In the rows, zero is written as 128.
Rotation paths and how fast each direction turns (degrees per step):
Each turn is a multiple of 5 degrees from 10 to 175, or 0.
Each row of a path follows its step; steps can be skipped.

step 0: [121 137 125 122 120 129 122 126 129 131 115 132 121 132 125 130 119 127
 114 130 119 119 112 130 126]
step 1: [118 135 126 118 130 137 130 131 123 129 125 127 115 133 133 116 120 137
 124 122 129 123 117 119 117]
step 2: [127 131 115 112 137 140 130 128 127 132 128 129 121 139 121 132 134 126
 122 124 136 130 120 120 125]
step 3: [116 132 126 110 140 137 129 133 139 124 128 131 129 130 121 131 135 134
 129 131 126 130 133 133 117]
step 4: [127 129 138 112 137 135 132 127 129 122 133 123 140 129 129 123 136 132
 117 130 130 144 126 132 125]
step 5: [123 127 140 121 126 130 119 124 129 127 118 131 127 126 129 135 144 126
 113 135 123 140 127 135 132]
step 6: [112 130 144 117 121 118 117 123 123 121 121 127 131 123 133 127 128 131
 121 126 125 127 120 125 128]
step 7: [125 134 135 117 122 118 121 132 123 143 126 126 121 131 128 121 131 124
 118 126 128 128 112 118 133]
step 8: [116 127 126 123 125 126 119 132 131 135 121 129 117 132 122 125 138 129
 131 128 134 125 122 111 115]
step 9: [123 128 122 115 133 126 124 127 130 129 144 129 135 134 118 124 136 134
 131 132 135 122 121 114 121]
step 10: [127 134 124 127 128 132 126 135 142 133 136 122 133 134 116 126 142 136
 124 141 127 137 125 129 122]
step 11: [125 126 135 132 125 137 122 121 135 117 133 129 139 124 129 132 136 139
 118 138 126 138 124 122 117]
[126 125 129 129 128 128 126 132 132 127 122 130 125 121 125 133 126 129
 129 130 127 126 130 129 119] : 140
[125 131 124 127 124 127 126 133 121 128 124 129 127 124 134 129 124 126
 128 131 127 127 126 123 132] : 55
[126 131 136 134 129 129 122 123 127 124 128 126 127 125 127 128 124 125
 123 129 126 130 126 131 132] : 55
[122 133 128 131 126 129 125 130 126 129 127 126 123 130 130 124 132 134
 133 128 128 129 133 134 128] : 155

step 0: [124 126 131 128 127 143 129 126 110 134 132 123 112 133 122 115 124 136
 119 122 134 123 111 139 134]
step 1: [136 124 119 133 122 109 116 128 132 133 124 131 114 144 132 134 141 129
 136 123 124 122 132 127 112]
step 2: [113 131 130 121 116 142 132 126 128 118 136 124 121 129 137 107 130 127
 126 143 119 131 125 114 122]
step 3: [124 130 108 129 134 119 119 119 116 125 123 128 117 134 117 124 126 141
 135 118 143 131 128 124 141]
step 4: [116 138 126 123 133 132 124 142 138 128 134 143 109 131 133 135 139 109
 128 129 124 130 127 131 119]
step 5: [134 127 118 135 127 137 124 129 121 101 133 121 132 137 142 111 127 134
 119 122 131 124 126 132 132]
step 6: [128 131 132 144 136 125 126 134 130 127 121 122 113 132 108 130 139 125
 134 123 132 141 141 113 125]
step 7: [108 128 121 125 132 133 133 127 125 119 137 140 136 131 140 128 139 123
 127 142 127 116 146 130 135]
step 8: [122 127 124 137 130 127 133 141 118 115 129 118 120 117 120 124 111 128
 133 105 127 131 129 137 131]
step 9: [134 124 129 135 140 123 118 136 124 128 121 148 134 120 130 134 149 125
 119 123 120 129 135 116 120]
step 10: [123 136 124 135 111 146 130 130 137 118 122 119 137 120 136 128 117 121
 126 130 127 121 143 123 140]
step 11: [131 121 129 148 146 123 135 131 114 136 132 129 118 118 120 138 123 137
 119 130 133 129 128 127 140]
[126 129 130 125 130 121 126 130 130 129 123 129 129 132 125 130 130 120
 122 130 128 123 129 124 126] : 135
[130 132 124 127 130 130 123 128 133 126 125 133 126 124 132 131 123 127
 124 128 130 132 123 124 133] : 60
[131 126 133 120 132 126 129 126 132 130 127 125 135 129 128 129 126 128
 130 131 131 134 127 133 127] : 0
[131 132 130 127 130 127 123 125 125 124 129 124 126 123 126 122 123 126
 127 133 126 123 130 132 129] : 135
[130 129 126 124 127 128 126 126 131 123 124 128 130 133 128 131 125 134
 132 123 128 121 132 128 131] : 160

step 0: [125 134 127 116 125 117 134 123 114 126 126 133 143 133 131 131 119 137
 127 118 130 127 125 121 125]
step 1: [136 116 115 134 127 132 136 129 136 119 121 135 133 122 120 119 135 132
 129 134 136 120 132 132 133]
step 2: [126 124 125 116 132 134 127 120 116 137 131 135 133 129 142 123 122 131
 117 123 123 128 127 135 115]
step 3: [132 130 127 129 124 121 137 129 124 112 125 139 144 130 128 126 129 131
 130 136 128 129 132 121 145]
step 4: [133 119 110 124 131 134 133 120 125 129 126 124 128 118 129 130 129 138
 122 123 134 117 128 125 114]
step 5: [134 121 136 124 119 129 126 130 119 127 127 137 137 136 140 113 130 131
 125 140 125 132 135 137 133]
step 6: [133 126 122 120 142 120 136 124 123 117 130 132 136 118 129 129 124 133
 126 115 125 125 126 113 129]
step 7: [129 119 115 132 117 132 129 127 123 131 122 131 134 131 122 121 128 144
 130 142 136 125 134 133 123]
step 8: [134 121 133 114 134 128 134 122 123 126 128 137 133 126 140 115 132 123
 126 112 124 124 131 133 129]
step 9: [128 126 119 130 131 122 132 133 124 123 128 137 146 128 121 131 115 138
 120 140 129 133 125 123 130]
step 10: [127 127 115 123 124 138 132 113 122 124 124 135 124 124 131 120 142 136
 134 121 129 117 134 130 126]
step 11: [137 118 133 124 126 124 137 131 123 131 127 130 146 131 141 125 118 122
 116 134 133 131 129 135 126]
[124 132 122 130 126 128 134 126 124 128 131 127 127 128 128 130 127 130
 135 127 130 133 129 120 131] : 115
[125 125 132 131 129 133 129 122 122 131 125 130 124 132 131 129 131 129
 131 129 125 131 132 132 125] : 130
[130 121 131 132 134 129 136 130 130 123 124 127 128 128 127 131 128 126
 126 126 132 133 124 127 128] : 140

step 0: [139 119 122 136 134 122 134 139 134 129 122 118 124 127 123 135 129 116
 124 120 114 131 138 123 123]
step 1: [132 121 126 138 133 142 132 140 133 141 131 124 117 128 127 123 124 123
 137 143 134 134 128 131 129]
step 2: [129 108 127 136 122 123 125 132 136 122 120 132 121 123 134 142 138 124
 123 133 137 135 126 133 132]
step 3: [125 122 123 126 139 122 136 135 138 119 125 128 109 134 131 133 121 131
 129 140 118 125 122 119 126]
step 4: [121 122 129 126 129 136 113 144 128 141 129 128 112 136 139 133 131 128
 121 123 129 129 124 123 130]
step 5: [136 121 126 131 126 135 123 129 124 121 131 126 113 119 128 142 136 129
 125 133 114 123 143 122 128]
step 6: [124 126 131 124 128 136 133 132 130 135 137 121 114 110 142 129 129 131
 139 135 126 126 117 127 125]
step 7: [118 109 125 120 122 122 125 128 127 134 135 131 133 129 138 149 134 126
 131 127 121 132 128 127 126]
step 8: [123 122 118 125 130 130 144 131 131 129 128 115 122 132 136 126 128 120
 131 125 108 119 135 122 130]
step 9: [129 125 128 131 125 137 135 145 122 144 133 122 124 130 136 132 130 126
 131 122 128 148 134 130 130]
step 10: [129 111 119 136 122 135 137 123 128 123 127 126 127 127 133 134 135 132
 128 144 127 133 142 132 136]
step 11: [122 127 128 130 131 118 145 137 130 124 121 121 118 127 146 125 133 135
 129 133 129 135 116 126 131]
[133 128 130 127 128 122 127 131 123 126 128 132 130 128 126 136 129 129
 128 126 126 135 130 127 124] : 155
[131 124 125 131 131 126 135 127 130 129 130 125 133 132 129 125 127 123
 130 126 129 134 130 136 130] : 40
[125 127 128 128 119 130 133 132 129 129 120 130 130 128 123 129 124 123
 134 128 129 129 129 124 128] : 45
[119 129 131 129 126 129 125 125 129 133 130 127 127 130 123 134 131 127
 125 126 133 132 128 132 131] : 140
[129 122 128 128 125 132 121 132 127 129 131 133 136 132 132 128 129 128
 128 131 130 126 129 128 130] : 135

step 0: [121 122 120 131 111 129 123 136 128 124 132 135 133 131 143 124 127 135
 123 112 137 128 141 139 145]
step 1: [138 130 132 142 126 140 120 127 134 133 135 145 110 134 132 124 128 117
 130 114 140 123 131 125 134]
step 2: [126 129 118 137 136 141 131 130 134 113 125 122 126 134 123 132 147 124
 144 112 135 125 135 131 132]
step 3: [129 123 107 146 121 116 116 123 133 115 125 137 130 141 134 128 126 136
 132 124 126 124 137 125 133]
step 4: [121 132 122 138 123 131 126 129 151 136 127 142 127 128 120 130 124 133
 129 113 143 138 126 116 136]
step 5: [132 118 111 129 135 125 127 133 132 123 126 116 120 128 129 135 124 112
 135 108 140 128 128 114 124]
step 6: [121 114 116 139 123 124 119 124 134 127 130 119 130 143 127 118 135 121
 126 126 129 149 144 129 127]
step 7: [130 140 131 144 141 121 115 124 137 131 136 131 135 127 136 120 118 130
 129 112 136 143 131 124 123]
step 8: [123 132 118 126 127 127 128 118 135 134 136 108 120 113 137 132 127 127
 140 116 142 133 139 127 138]
step 9: [130 113 125 143 130 134 128 116 129 131 143 114 121 144 144 125 126 128
 123 123 123 131 130 119 137]
step 10: [126 123 148 147 127 132 116 121 135 131 122 118 133 130 123 125 130 138
 140 112 131 136 127 129 132]
step 11: [119 124 127 136 126 123 124 133 122 127 126 123 141 122 147 137 120 125
 134 108 136 121 136 132 144]
[128 127 126 126 131 125 124 129 126 129 128 128 126 131 125 123 128 129
 121 130 126 126 133 125 138] : 125
[128 136 125 131 135 129 128 123 128 126 132 131 126 125 131 127 132 126
 130 134 128 128 133 132 128] : 65
[127 134 127 124 125 130 131 130 130 135 128 130 124 126 131 131 122 123
 129 127 130 125 131 124 131] : 100
[131 130 131 123 128 127 128 128 129 130 133 120 126 127 132 121 126 131
 126 126 128 133 130 129 124] : 35
[126 123 123 129 121 128 129 126 124 131 128 131 128 134 136 127 128 129
 127 134 128 130 130 128 126] : 125

step 0: [120 137 133 142 139 119 147 137 131 117 118 126 130 123 131 121 132 122
 133 136 125 128 118 123 130]
step 1: [125 135 141 138 132 125 150 136 131 122 112 126 134 121 123 122 137 126
 139 128 132 134 121 126 128]
step 2: [126 132 143 132 129 128 138 132 136 133 109 131 137 126 122 122 141 133
 139 125 134 140 116 129 134]
step 3: [125 134 135 128 128 128 131 126 137 138 109 140 132 128 128 123 141 132
 127 122 131 141 115 126 143]
step 4: [119 138 127 122 125 130 131 124 128 137 113 136 134 125 129 123 140 131
 114 126 127 136 116 119 145]
step 5: [113 134 123 122 124 128 133 127 125 131 123 133 141 122 133 129 137 129
 114 138 128 133 113 114 140]
step 6: [117 126 124 124 121 124 141 127 124 123 125 137 139 116 135 137 131 128
 121 140 134 129 113 113 132]
step 7: [123 121 137 121 116 125 144 126 120 123 121 139 134 116 129 134 125 133
 130 138 137 124 115 115 126]
step 8: [125 122 142 119 117 126 133 125 123 127 120 145 130 123 129 125 123 139
 140 137 135 121 112 123 126]
step 9: [123 131 133 119 124 125 127 122 127 130 118 152 123 123 131 118 121 137
 139 132 129 117 115 130 132]
step 10: [117 141 124 116 131 126 128 126 125 132 115 144 123 119 131 112 123 133
 132 134 126 113 123 131 130]
step 11: [114 138 117 119 139 121 131 135 129 132 115 133 129 119 132 117 127 130
 130 143 127 115 124 129 125]
[123 123 129 122 125 128 126 126 132 129 130 129 127 123 129 129 119 132
 127 129 124 123 128 129 125] : 25
[131 127 133 127 127 127 125 126 127 130 127 131 120 137 129 126 128 133
 125 127 123 129 125 127 132] : 65
[127 122 122 133 130 130 126 123 130 128 125 127 131 131 127 128 128 131
 120 128 132 125 128 121 126] : 45
[128 127 125 129 131 124 128 122 123 131 133 132 123 126 124 124 129 128
 129 133 130 129 127 130 121] : 25
[126 131 127 129 129 133 122 122 128 136 123 132 130 127 129 127 127 129
 131 124 130 128 132 133 131] : 55

step 0: [127 132 139 123 124 129 120 121 129 130 114 138 121 128 129 138 104 133
 140 135 130 128 114 122 143]
step 1: [122 130 144 122 125 126 129 137 117 124 138 125 112 142 129 117 143 140
 132 116 118 122 134 135 124]
step 2: [129 122 117 120 138 136 133 124 126 147 117 126 140 128 134 140 128 114
 130 132 108 131 135 135 118]
step 3: [135 120 114 135 115 126 129 122 126 121 111 116 127 139 117 119 137 128
 121 133 143 119 121 127 139]
step 4: [136 141 126 125 128 114 129 133 138 130 139 126 127 119 134 154 128 143
 136 122 137 127 129 137 131]
step 5: [128 128 132 124 128 129 146 127 117 140 129 145 124 118 128 112 140 134
 125 130 127 141 128 110 128]
step 6: [116 127 124 124 125 123 108 129 115 114 130 125 137 117 137 126 126 119
 117 143 127 124 138 138 118]
step 7: [148 129 134 139 121 138 118 129 143 134 127 124 141 128 129 122 123 133
 121 119 120 117 111 118 126]
step 8: [111 137 133 131 126 133 126 127 123 135 121 146 113 143 129 139 114 133
 124 119 142 127 132 133 134]
step 9: [142 133 144 117 127 120 138 132 119 115 121 125 117 127 122 126 132 121
 136 126 105 133 131 133 120]
step 10: [108 129 111 130 132 124 128 130 130 146 122 117 140 131 135 119 139 119
 131 127 116 123 124 136 138]
step 11: [152 120 124 128 138 134 121 121 118 124 117 126 134 129 125 133 131 132
 140 129 152 117 129 129 129]
[127 128 132 129 133 129 126 126 130 125 126 130 131 128 123 133 129 137
 127 125 129 127 129 126 135] : 95
[129 127 126 136 127 131 133 129 125 129 129 127 123 124 124 127 126 131
 129 132 122 122 126 125 129] : 160
[134 131 128 127 134 125 127 131 129 124 131 122 125 128 128 127 126 133
 124 128 126 127 129 133 122] : 140
[127 126 126 131 132 130 125 123 129 125 126 126 131 125 128 128 133 123
 123 130 125 127 120 133 130] : 95
